Each row is where one point has got to under a steady rotation. How many steps took it there?
The counts run from 0 to 184.
[ 18.8  -3.6   4.6   4.4   0.3  15.9  -8.8  10.1  23.0  -4.8   5.0  13.1
   3.7   8.0  30.4   4.6   3.0 -17.8 -18.3   8.5   7.3  -6.6   1.8 -15.1
  28.1   2.6 -25.3   6.1  -1.9 -13.7   4.8   7.3  -1.0   8.2  17.6  -3.4
   9.4   4.7  -2.3  -4.8  -8.2  12.0   6.3  -3.7  -6.3   5.0  -0.5   2.1
  -8.6  20.0  -1.4  -6.7  24.5   0.7   6.9  13.6  34.9  24.0  -2.7  15.0
   0.4 -15.0 -11.9]
144
[  9.1  -1.0  -3.2   5.0 -16.8  -7.3  -2.1 -36.8  22.3 -10.1   2.0   5.5
   4.3  -1.4  -8.9   6.1  -4.8   0.0  -2.7  18.5  -6.3   8.1   9.5   3.4
   2.6  -4.3  -9.2 -12.7  13.5 -22.4  -8.7   5.2   0.0 -16.9  -2.2   9.7
  -9.1  10.7  23.8  16.6 -12.5  -3.3 -20.8 -21.5  -1.3   3.0  25.4  -1.9
  13.1   9.2  -0.1 -13.9  -2.3  28.7   3.3  10.4   1.3  -7.2   2.3  22.4
  -0.2 -16.8   8.7]
102
[ 12.3   5.6   6.1 -16.6   6.7   1.3   1.3  15.8  20.1  23.8   6.0  -6.8
  -6.2   9.5   8.2 -16.9   5.1 -20.7  -8.3   4.5   9.9   5.9  -3.1 -24.9
   3.9   8.6 -25.6  -7.5 -16.1  -6.9 -26.0   4.5   8.4 -11.3   2.6  -5.2
   8.4  -2.4  -3.5   1.1  -7.4   8.5  -8.2   0.0  -3.8  -3.5  12.7 -14.2
   3.3  -0.8   2.4  15.1  24.6  14.9  -3.4  16.7  30.7  19.2  -0.8   6.8
   4.5 -18.6 -25.2]
74
[ 13.1   0.0   0.5   4.8 -23.0 -11.7   1.3 -32.4  14.3  -8.0  -1.2   0.9
  -1.8  -8.7  -0.2  10.4   0.3  -1.4 -10.0  27.3  -5.0  15.6   8.3  10.6
   1.1   4.5  -8.2 -16.0  16.0  -7.6 -18.4   9.7  -0.9 -20.8  -3.9   8.3
 -14.4   7.4  21.7   7.5  -3.2   1.5 -23.2 -25.3  -3.4  -4.2  17.2   1.8
  19.8   4.4  -7.3   0.1  -0.2  27.8   1.2   9.0   8.5  -8.3  -3.0  15.5
   9.1  -8.9   1.2]
100
[ -6.0  19.0   1.8  -9.7  -6.5 -15.2   2.0   9.4   8.5   1.3   2.2   9.5
  -9.5   2.5   8.4  -9.1  12.6 -13.1   3.5  25.8   2.1  -3.5  11.6  -8.0
   0.6   8.8  -0.6  16.1  13.9  -8.9 -15.5   6.4   2.4 -15.1  -2.2  -9.3
   5.9  -6.9 -19.8 -22.6  -2.6  22.6 -12.0  -8.8   2.6 -11.8  12.0  -3.7
 -12.9  -7.0  -5.7   6.4  27.9  18.5  -6.6   8.4  37.5  -7.3  -5.0  -4.1
   0.1  -5.3 -34.8]
159
[  1.8  23.2  10.1  -6.2  11.8  -8.6   2.5  21.3  29.9  12.0  -0.9  12.3
   3.7   8.5  -1.2  -5.3   8.2 -22.8 -14.8   9.8  11.9  -0.6  -2.4 -17.2
   1.6  -0.1  -8.5  -4.4  -7.2  -3.3 -22.0   7.9   8.7 -11.9   6.1  -9.0
   4.1 -12.4 -16.8 -10.8 -15.7   1.1  -4.0  -4.1   3.3 -10.1   9.7 -17.8
  -1.4   4.1  -3.9   9.5  19.3  16.9   0.3  24.3  35.7  14.5  -6.1   7.8
  -0.1 -14.2 -17.3]
78
[ 13.8   7.6  -9.8   3.5  -4.4   0.0  -8.1  -5.7  -6.2 -26.5 -19.3  40.5
  -0.3   8.8   5.1  -2.2  -0.5 -20.2 -14.3  24.5   2.1  -2.7  18.7  10.3
  16.2 -12.1  -3.9  21.9   2.5 -22.0  12.5   5.4   1.7 -11.9  -3.7 -15.1
  -2.9  27.1  -0.3 -10.3  -3.5   9.9   1.3 -12.6  -6.8  -7.8  17.5   8.2
  -6.2  15.3  -2.3 -12.1  -6.2  13.4  -4.4   7.7   9.7  -6.9   9.1   0.2
 -13.6 -10.9 -17.4]
38
[  8.4  -8.8  -9.1  18.9 -16.2 -13.0   1.6 -25.2  31.5 -29.1  -5.8  15.9
  12.2  -1.2  15.1  17.5  -8.6   4.4 -11.1  17.5 -13.5  -3.8  15.5   1.8
  10.9  -8.6  -4.5  -3.1  17.1 -26.8  15.4  -0.8   0.4  -5.4  -3.3   2.2
   8.6   4.2  10.8  -5.7   8.0  10.4  -7.4 -14.0   1.6   5.3   9.9   9.8
   5.8  13.0 -14.8  -7.6  15.7  20.3   3.9   3.8  11.9   4.3 -17.1  17.1
  10.6 -11.9   7.0]
24
[  7.4  -3.1   0.1  -2.9   8.2   0.1  -0.6  15.6  26.9  22.1  16.5  -4.0
  -3.4  14.9  10.7 -11.1   0.5 -14.9 -11.8  -7.2  13.3 -12.1  -3.5 -25.5
   9.6  -2.4 -17.9  -8.9  -7.0 -13.7  -2.4   3.8   1.5  -4.0   2.6  -6.7
   2.8   4.2  -5.5   2.1 -17.9  10.9   2.8  14.3   5.2   3.4   7.7  -8.9
  -8.8  10.2  -4.1  -2.3  25.1  18.1   6.8  21.9  18.7  35.1  -7.9   5.1
  -6.2 -24.7 -19.3]
70
[-12.8  10.8   8.9  16.5   5.4 -14.8 -10.6  -4.9  43.7 -17.6 -19.5   3.3
  15.5 -14.4  -3.0   3.9  -7.7  -3.9  -1.1  16.4   2.0  -3.1   1.8   1.0
  -4.1   1.8  -0.9  -9.0  -6.9  -7.8 -14.5   6.4  10.7 -13.9   2.2  -2.6
  16.5 -17.2 -17.7  -9.6   8.1   0.2  -4.1   3.7   2.5  -9.5  13.3 -32.1
  -8.9   9.3   5.8  10.3  12.7  13.7   1.0   6.9  17.1   7.2  -6.3  22.9
  15.8 -26.0  10.5]
10
[ 23.6   0.8  -1.9 -14.9  -6.8  14.6  -4.4   9.7  14.1   1.1   2.6   6.6
  -9.3   9.0  25.0 -10.5   8.0 -17.3  -7.3  13.5   4.6   6.6   4.9 -21.3
  24.4  -0.1 -30.6   5.4  -4.0 -13.8  -7.5   1.8  -0.2  -0.2  16.2  -2.1
  23.3   7.6  -8.6   0.0  -2.2   9.6   0.4 -14.2 -19.5   6.0  -0.2   4.2
   1.0   4.1  -7.4  -0.1  23.3   2.4  -8.0   5.9  35.3  12.6   0.6  13.1
   3.9 -11.1 -24.1]
147
[  9.4   4.0  -4.0 -14.1   0.6  12.5  -1.7  11.2  19.8  -1.2   8.1  13.6
  -2.1  15.9  13.3 -12.4   5.2 -14.1  -1.3   5.9   4.4  -3.8   5.0 -26.0
  22.3  -5.4 -23.6  10.6   0.2 -27.9  -2.8   0.4   2.4   0.7  16.2  -2.6
  27.9   4.8 -12.4   2.9 -10.7   8.5   0.1  -7.9 -12.4   9.6  12.8  -1.8
  -9.6   6.0  -1.0 -10.8  28.4   5.4  -2.3   7.6  30.6   9.3   1.5  16.2
  -5.7 -15.8 -20.7]
149
[ 14.4 -11.6   1.5   1.5 -16.9  18.9 -11.2  14.6  12.0  16.8  14.1 -18.7
 -21.3  -3.4  22.2  -4.4  10.3 -11.1  -3.4   3.0  18.5   2.9   7.7   8.7
  21.3   8.9 -20.2   3.4   6.0  -2.1  -4.7  13.5 -20.8 -25.2  12.1  -2.3
 -10.4  16.1  -3.5  14.4 -16.7  15.6  -9.8   2.0  -9.9   0.4 -12.9   3.3
 -11.6  11.6  -9.5   6.9   2.5  11.3   2.5   6.5  16.3  25.1   6.1   4.3
  -0.4  -8.7 -15.1]
60
[ -7.5  15.8   1.8  -1.0 -19.1 -13.4  -1.7  -0.2  14.3   2.2   6.0  -1.5
 -13.9  -6.2  -3.7   0.1  10.1  -8.6   4.6  28.0   2.7   1.0  15.8  11.2
  -1.6   9.4  -0.3  11.9  28.2  -4.6 -16.9   9.6 -13.2 -28.1   5.0  -0.9
 -15.9  -3.4 -12.2  -2.6 -15.2  16.5 -23.2 -17.3  -0.3 -12.6   9.7   3.0
  -8.8  -5.8  -8.1   5.9  15.8  23.4   0.1   8.2  33.5 -15.3  -3.2   3.0
  -4.3   1.5 -16.5]
166
[ 12.5 -11.3  -4.2   0.3  -9.9  19.7  -8.1  11.7  21.9  17.4  19.6 -17.1
 -15.0   1.7  10.3  -6.6   2.5  -9.0  -0.6  -5.1  17.4  -2.7   4.1  -1.4
  18.3   1.9 -25.5   0.2   3.7 -14.6   0.9   8.8 -16.6 -17.3  15.8  -0.7
  -2.7   9.8  -2.8  20.0 -24.3  12.2  -5.8   8.1  -4.6  10.1  -5.8  -1.5
 -19.5  12.1  -5.1  -2.3   7.3  13.1   8.9   6.3  10.9  27.3   6.8  11.5
  -7.5 -14.3  -9.0]
62
[  9.5  -8.5   1.8   2.7  -2.1  11.2  -7.1  18.1  24.7  19.1  19.1  -5.1
  -8.0   6.4  18.8  -1.0   3.5 -14.9 -14.6  -6.2  17.0  -8.4   1.7  -7.7
  18.9  -4.9 -17.4  -3.2   7.4  -6.7   9.7   9.9 -16.8 -13.4  12.3  -4.9
  -8.3   8.1  -4.2   9.8 -22.1  12.8   4.0   9.6   0.6   6.3  -8.9   3.8
 -13.5  18.6 -12.7  -3.3  13.9  17.4   8.3  15.1  11.7  36.1  -5.2   6.5
 -10.7 -18.0 -11.3]
64
[ 10.5   0.4   2.1  -1.0  10.9  -4.6  -0.5  19.4  23.6  21.7  10.8   0.8
  -0.9  13.3  13.2  -8.2   1.2 -21.1 -21.5  -1.6  13.5  -7.3  -3.6 -21.3
  10.5  -3.2 -16.1 -10.1  -7.4  -8.3  -6.3   5.2   0.5  -8.5   1.4  -7.8
  -2.3   0.4  -4.5  -6.3 -15.5  11.6   5.3   7.9   7.9  -2.5   5.3  -9.2
  -3.7  11.2  -6.8   5.3  24.8  18.2   6.9  24.8  22.3  32.2  -8.8   2.3
  -2.7 -22.6 -23.0]
71
[ -6.7   2.9   2.5  17.6 -10.8  -4.9  -7.2 -13.3  48.7 -28.5 -12.0   2.5
  10.7 -15.7   0.2  10.1 -11.6   5.4   5.2  15.3  -3.1   1.8   5.8   7.3
  -0.8  -1.3 -11.7  -1.4   7.0 -18.2  -4.6   7.9   1.3 -10.3  10.0   8.4
  16.1 -11.0  -7.2   4.5   3.3  -1.2 -12.9  -9.0  -3.3   4.4   8.9 -16.4
  -6.4   9.0  -1.4   0.9   7.6   8.9  -0.2  -1.8  20.4  -0.7  -3.8  29.6
  16.4 -12.7  17.0]
16
[ -4.7   5.1   3.5  13.5 -13.1   0.1  -7.0 -14.4  44.0 -21.6 -14.2  -6.8
   7.9 -15.8  -1.5   6.9  -7.7   4.4   5.7  19.9  -2.5   6.9   9.9   7.5
   0.4   3.9 -12.7  -4.9   1.1 -13.2 -13.7   7.9   1.0 -16.5   7.2   4.7
  18.3  -9.5  -7.6   4.3  10.2  -2.3 -19.1  -8.4  -7.7  -0.5   9.0 -20.1
  -1.1   5.5  -1.9   8.8   8.1   9.0  -3.2  -4.1  21.9  -3.6   0.2  33.1
  21.7 -12.5  15.4]
15
[ 10.6  11.6  -2.0 -12.5  -3.0  -5.6   1.2  14.7  11.5  -1.0   1.3  19.5
  -1.6  14.5  14.6 -10.1   8.7 -20.1  -9.5  14.9   0.8  -1.1  12.1 -22.3
  13.1  -4.6 -14.3  10.5   6.7 -14.4  -3.6   0.4   0.9  -2.9   4.5  -7.3
  20.0   2.0 -19.5 -14.8  -3.5  15.8   6.8 -10.4  -9.4  -3.2   3.1   3.9
  -4.1   3.0 -14.5  -1.3  29.3  13.1 -11.8   8.8  35.8   6.8  -9.4   3.4
  -3.2 -10.3 -33.5]
152
[  7.0  -8.3  -8.4  10.5 -24.1  -2.9  -1.2 -24.2  36.7 -24.6  -7.7  -2.4
   2.2 -10.9   7.5   7.6  -6.7   8.2   0.2  22.5 -11.9  10.2  16.3   5.7
   4.9  -4.3 -13.9  -3.2  10.8 -22.4   0.8   2.4  -5.1 -15.4   2.0   6.5
  21.6   0.1   3.5   5.1  12.6   0.1 -17.5 -17.6  -7.1   7.3   5.7   3.7
   9.9   3.2 -13.3   3.3  11.7  15.1  -8.1  -6.7  16.7   0.4  -7.1  25.7
  24.5  -7.9   8.8]
21
[ 14.5  -1.0  -1.5   7.5 -12.7 -15.1  -2.2 -29.4  10.4 -12.9  -7.6  22.7
   9.1  -1.0  -1.3   7.8  -4.4 -11.9 -19.4  21.6  -2.9   8.6  13.3  10.5
   8.4 -13.1  -1.6 -13.6  12.2 -10.8   2.4   8.3  -4.0 -16.8 -11.1   1.2
 -15.1  15.7  17.5   2.7  -5.6  -2.8  -3.9 -20.6  -4.5  -4.6  16.7   7.7
  22.0  15.9 -15.4  -9.1  -5.1  34.5  -2.3  14.7  -5.8  -2.4  -8.5  12.5
  -5.3 -16.8   5.7]
105
[  7.1   6.3   1.0 -13.5   9.7   0.6   0.3  12.2  25.4  21.7   5.4  -6.4
  -1.2   9.5   2.2 -14.8   1.2 -16.8  -4.5   2.8  11.5   0.3  -5.4 -25.6
   3.3   4.2 -21.9  -5.7 -14.9 -12.6 -25.9   2.5  12.4  -8.4   6.4  -5.6
  11.6  -3.8  -4.7   5.4 -14.4   5.1  -8.8   4.1  -1.6  -1.1  16.2 -17.8
  -2.6   3.0   8.3   8.2  23.4  14.3  -1.3  17.2  30.6  15.0   3.6   8.4
   1.4 -21.1 -18.4]
75
[ 12.3 -10.1  -7.0 -12.7  -3.7   8.8  -1.2  12.4  22.2  26.0  18.8 -16.5
 -11.7   8.0  14.8 -17.9   2.4 -11.5  -5.1  -6.0  15.3  -1.6  -4.4 -20.6
  12.3  -1.4 -29.1 -10.1  -6.7 -13.7  -7.4   2.2  -3.8 -12.6   4.6  -2.3
   8.4   6.6   0.4  14.0 -12.4  11.1  -5.3   9.3  -2.1   7.9  -1.0  -1.3
  -3.8   3.9  -2.9   7.4  22.0  18.9  -0.1  13.1  16.6  31.5  -3.4   6.3
  -1.4 -22.5 -18.9]
68
[  3.2 -10.1  -2.7  13.0 -10.0  20.4 -13.0  11.2  16.4   3.1  13.8  -9.6
 -17.1  -3.6   8.9   0.8   6.0  -3.9   6.8  -0.6  18.8 -11.4   1.8  16.4
  19.1   9.6 -14.0  12.4   6.8 -13.4   6.5  15.7 -12.1 -16.2  17.4  -8.1
 -15.1  13.2  -5.6  14.1 -18.9  21.9 -12.3  16.6   1.6   2.7   1.3  -5.1
 -34.3  19.3   7.2  -1.8   1.2  15.0  10.2   2.3   8.6  15.6  13.1   7.6
  -9.0 -11.4 -11.3]
56
[  3.6   6.8   6.4 -11.1   2.5 -10.6  -8.7  -3.5  23.6   7.3  -7.5  -9.6
   1.0   1.6  -4.2 -20.0  -1.2 -16.4  -2.1   5.2  13.3  11.8  -2.1 -17.0
  -3.9 -11.5 -16.9 -20.6 -16.1  -4.4 -22.2   2.6   4.9 -23.3  -4.4  -0.1
  20.3   0.6 -14.5   6.3   2.6  -3.0   7.8   7.1 -14.5  -7.7  10.7 -28.5
   5.6   3.1  -7.1  15.3   6.7  23.2 -16.5   7.9   2.9  13.9  -3.2  19.4
   5.1 -31.3  -3.1]
1
[  1.3   5.7   4.2  17.5 -15.4 -18.0   2.8 -27.1  27.3 -10.6  -0.1   8.5
   8.4  -7.3   1.8  19.6   0.8  -1.0 -13.9  24.7  -5.6   5.1   7.5  10.7
   0.1   5.6   4.0 -12.8  20.1  -9.7  -7.9  11.2  -1.0 -15.8  -4.3   7.5
 -21.2  -3.8  13.1  -2.8  -7.4   3.9 -21.5 -21.8   7.2  -7.3  19.3  -3.2
  11.4  12.5  -9.0  -5.0   8.1  29.2   7.3  15.3  12.6  -3.1 -10.4  17.5
   7.6  -9.2   3.2]
98
[ 25.6  -0.6   1.0  -8.9  -5.7  14.2  -6.4  10.1  14.4  -2.2   3.3   8.0
  -8.1   9.6  28.8  -1.9   8.3 -23.1 -16.0  13.2   5.4   5.3   7.7 -16.5
  27.4   1.6 -24.0   6.1  -1.2  -8.1  -6.2   8.0  -2.4  -0.6  12.1  -2.1
  15.6   5.7  -7.0  -7.1  -0.4   8.4   2.0 -15.1 -18.1   2.8  -4.1   7.3
   3.4  12.0 -14.2   1.8  23.8  -1.2  -4.5   8.5  37.4  15.6  -2.8  10.2
   2.8 -11.5 -22.4]
146
[ 26.7  -2.5 -10.1  -4.5  -9.7   5.2  -5.1 -20.0  -3.3 -21.4 -14.3  22.6
  -5.8   2.7  10.5  -6.9  -5.9  -9.6  -7.4  25.9  -6.8   7.2  17.0   5.8
  15.5  -3.6 -18.4  12.5  -5.6 -25.3   0.6   3.8   9.1  -8.0  -8.4  -2.6
   6.9  26.8  17.8  -2.1   6.3  12.7 -10.6 -18.7 -14.1  -4.0  25.3  11.4
   6.3   8.1   7.5  -3.2  -2.6   9.9  -6.0   1.4  16.8 -13.9   9.3   6.0
  -1.7 -11.3 -17.3]
34
[ -7.6   8.8   7.3  10.0   3.2 -13.4  -9.7  -5.4  40.5 -14.3 -17.6  -5.9
   8.1 -12.0  -3.1  -3.9  -7.1  -2.6   4.8  13.9   4.2  -0.2   0.3  -1.6
  -6.8   1.8  -7.0  -8.0  -9.9 -11.7 -18.7   5.4  11.5 -17.8   1.5  -1.9
  20.8 -13.2 -17.4  -2.6   7.9   0.5  -6.7   4.5  -0.2  -6.9  16.0 -34.1
 -10.8   4.6  10.1  13.6  13.7  14.1  -5.3   5.6  16.5   5.9   0.1  25.2
  16.1 -22.3   8.6]
9
[  2.3  14.7   5.4 -10.5  14.4  -1.0   0.3  15.8  30.8  16.3   4.8   2.9
   2.8   7.8  -2.3  -8.0   1.6 -18.8  -3.0   2.3  13.6  -6.8  -5.0 -25.4
   2.0   2.4 -17.5  -5.0 -12.5 -14.9 -22.5   5.8  12.8  -6.9   8.7  -6.1
  10.5  -7.8  -9.6   2.6 -17.1   2.6  -6.5   3.5   2.9  -2.5  19.1 -22.0
  -6.1   8.1   7.8   4.0  22.3  16.1   0.4  21.2  32.4  15.8   0.5  12.6
  -2.9 -20.1 -16.7]
76
